Which row each row swaps with, under one turn or mirror:
The rows were stretched afterwards, more along some directions than others.
zus:  12.7  40.6   5.4  38.3 -29.2  -6.6  -3.3  -7.4  -1.4   6.6  -5.2 -11.1   4.0 -20.7  -3.7 -16.3
gufi: -11.4 -14.0 -24.0   9.0  -0.4  11.3 -13.9   5.4  -0.4 -32.3   7.9 -15.3  14.9   2.4 -18.7 -15.8
Foru: -13.3  -0.8  17.4  -9.5 -10.6   0.3  19.5  20.5 -13.7   6.0  21.1  -3.7 -13.5 -23.8 -17.5  -1.3
Pez:   5.1  22.4   2.8  35.1 -22.1  -0.9  -2.7  -6.1  -2.6  -2.6   3.9  -5.6   9.4 -23.5  -7.4 -25.2
Gusi:   9.7  12.2 -27.5  12.9 -21.0   2.7 -14.1 -12.3   2.1  -1.6 -13.6 -10.3  -9.8  11.2   3.7  27.8
semos: -13.2 -21.4 -18.7  -8.9 -18.0  13.0   3.0 -22.0  -8.3 -18.2  13.9  -8.5 -14.1  12.1  14.7   3.7
Pefe: -15.3 -16.9 -15.8  21.8   3.2  18.4 -17.3  -2.4  -1.4 -30.9  -3.4  -0.4  10.3   1.2 -22.1 -14.6
minu:  21.1  16.6  18.3   3.8  -1.7   0.0  22.6   1.5 -17.4 -16.3   4.2   1.7   7.1  23.0 -18.2   8.9
Moduf:  17.6  22.5  18.0  -2.6  -3.3   8.9  12.9  -1.5 -18.1 -23.1   0.5   0.4   5.6  28.0 -14.1  -0.2
Tos:   6.6   2.5  14.2  25.0  -9.5 -20.4   6.1 -26.3 -18.8 -15.7  17.3  -2.5  -4.8   8.4  12.1 -15.4
ket:   7.5   7.3   2.4   4.2 -33.6 -12.7  20.9  -5.5  -8.3  18.7  -2.7   6.3 -15.7 -10.5 -22.2  26.6
rosal:  15.1  27.8  31.0  23.0 -17.8 -19.0  10.0 -18.8 -20.4  -0.3  17.5  -0.3 -13.0  -1.9  16.4  -9.3
tukof:   7.4  12.8   7.4  -9.9 -39.1  -3.7  21.8  -4.3  -8.6  21.2   7.1   1.1 -14.1   1.3 -26.9  23.4
Fet:   6.8  15.9  26.7  13.2  -6.2 -18.0  13.2  -5.8 -23.7  -7.3  19.3   2.2  -9.7  -7.6  14.7 -16.8
zor:   8.2  31.8  -5.9  38.5 -29.8  -6.4 -12.9 -12.0  -1.8   5.5  -7.2 -14.0   4.9  -3.5  -7.1 -11.6
dorod:  13.8  23.9 -10.1  19.4  -0.3  26.0   9.4  19.1  -8.7 -14.2  -8.9  -3.4   2.0  -9.9  -1.8  12.9
reso:  -7.8 -10.4 -24.6  21.3  -1.1  19.1 -18.2   1.4   1.4 -29.5  -0.3  -6.8   8.9  -6.9 -15.5 -10.6
kele:  14.1   7.7  21.2  15.5   4.6  -3.6  20.2  32.6 -25.6  -5.2  11.5   3.1 -14.2 -27.7 -20.4   6.3
Vipe:   1.0   2.6 -33.3   2.1 -28.3  14.5  -4.7 -17.3  -0.4  -2.0  -5.4  -9.2 -12.8  23.5  -3.4  32.7
dip:  10.1  28.5  16.1 -16.0 -35.0   5.7  16.5  -4.2  -7.1  14.7   4.0  -1.0  -3.0   8.2 -32.3  13.3
nup: -10.6   0.6  13.4   1.0  -8.4   1.8  12.7  14.1  -8.7   9.5  15.8   0.9 -20.3 -23.2  -2.1  -1.8
Vupi:  16.2  15.2  19.3  21.3   1.4   0.6  12.3  28.6 -19.4  -1.6  -5.8   3.3 -12.8 -26.1 -22.5  13.7
bar:   8.0   1.5   3.9  -6.1  -8.1  14.4  16.3  -0.9  -9.4 -26.1   8.3  -5.0  21.8  27.6 -15.5  -5.8
pumeg:  13.6  21.7  26.5  26.8   4.5   0.0   7.2  18.4 -16.5  -1.7 -10.6   8.1 -17.7 -16.0 -20.6  14.3
sodi:  17.0  -3.1  -0.5  12.5 -21.7  -3.4  22.8   9.4  -9.9   7.9  -0.9  10.9  -7.0 -18.5 -24.8  19.4
Vuf:  -4.8   6.8  15.0  -7.2 -19.8   0.0  19.4  -4.6 -17.8  -2.1  14.5  -1.6 -21.2 -17.3   1.4 -13.2
pok:   5.9   4.3  22.0  18.9 -11.5 -16.8   7.8 -25.8 -19.5 -20.8  15.2   1.2  -6.5   4.7  10.6 -26.7
butut:  12.2  12.4   4.1  -3.6 -12.6  10.8  11.7  -0.4  -4.7 -23.7  10.4 -10.8  21.6  30.3 -15.3 -17.5
Napu: -12.8 -15.2 -31.4 -14.9 -25.9  13.0  -1.2 -18.8  -0.9  -8.1   5.1  -9.7 -11.7  20.3   1.4  21.4
Biv:  16.2  18.6  -4.9  20.9   1.9  14.6  17.5  21.8  -8.6 -11.0 -12.3   7.8  -6.6 -17.2  -7.8  22.2
paleb:  18.6  31.5  -1.0  17.1   0.4  21.5   7.2  21.0  -9.7 -11.5 -12.2  -6.6  -1.0  -4.5  -1.0  15.3
Zet:  -7.1  18.9 -17.0 -22.9 -24.6  32.1  -4.7  -8.8   1.1 -15.2   3.9 -17.2   6.4  25.5 -18.4  -9.2
temun: -23.5  -9.5 -23.9 -16.8 -14.7  33.4  -8.0   7.4   4.1 -17.0  19.4 -19.2  12.5  16.4 -24.7  -9.7
linot: -21.8  -3.7 -20.2 -19.2 -15.4  32.3  -8.4  10.3  11.8  -6.8   8.1 -14.3  21.7  17.8 -34.3 -11.0

pumeg pairs with -> Pefe
kele pairs with -> gufi
semos pairs with -> dip
Vipe pairs with -> ket
paleb pairs with -> Pez

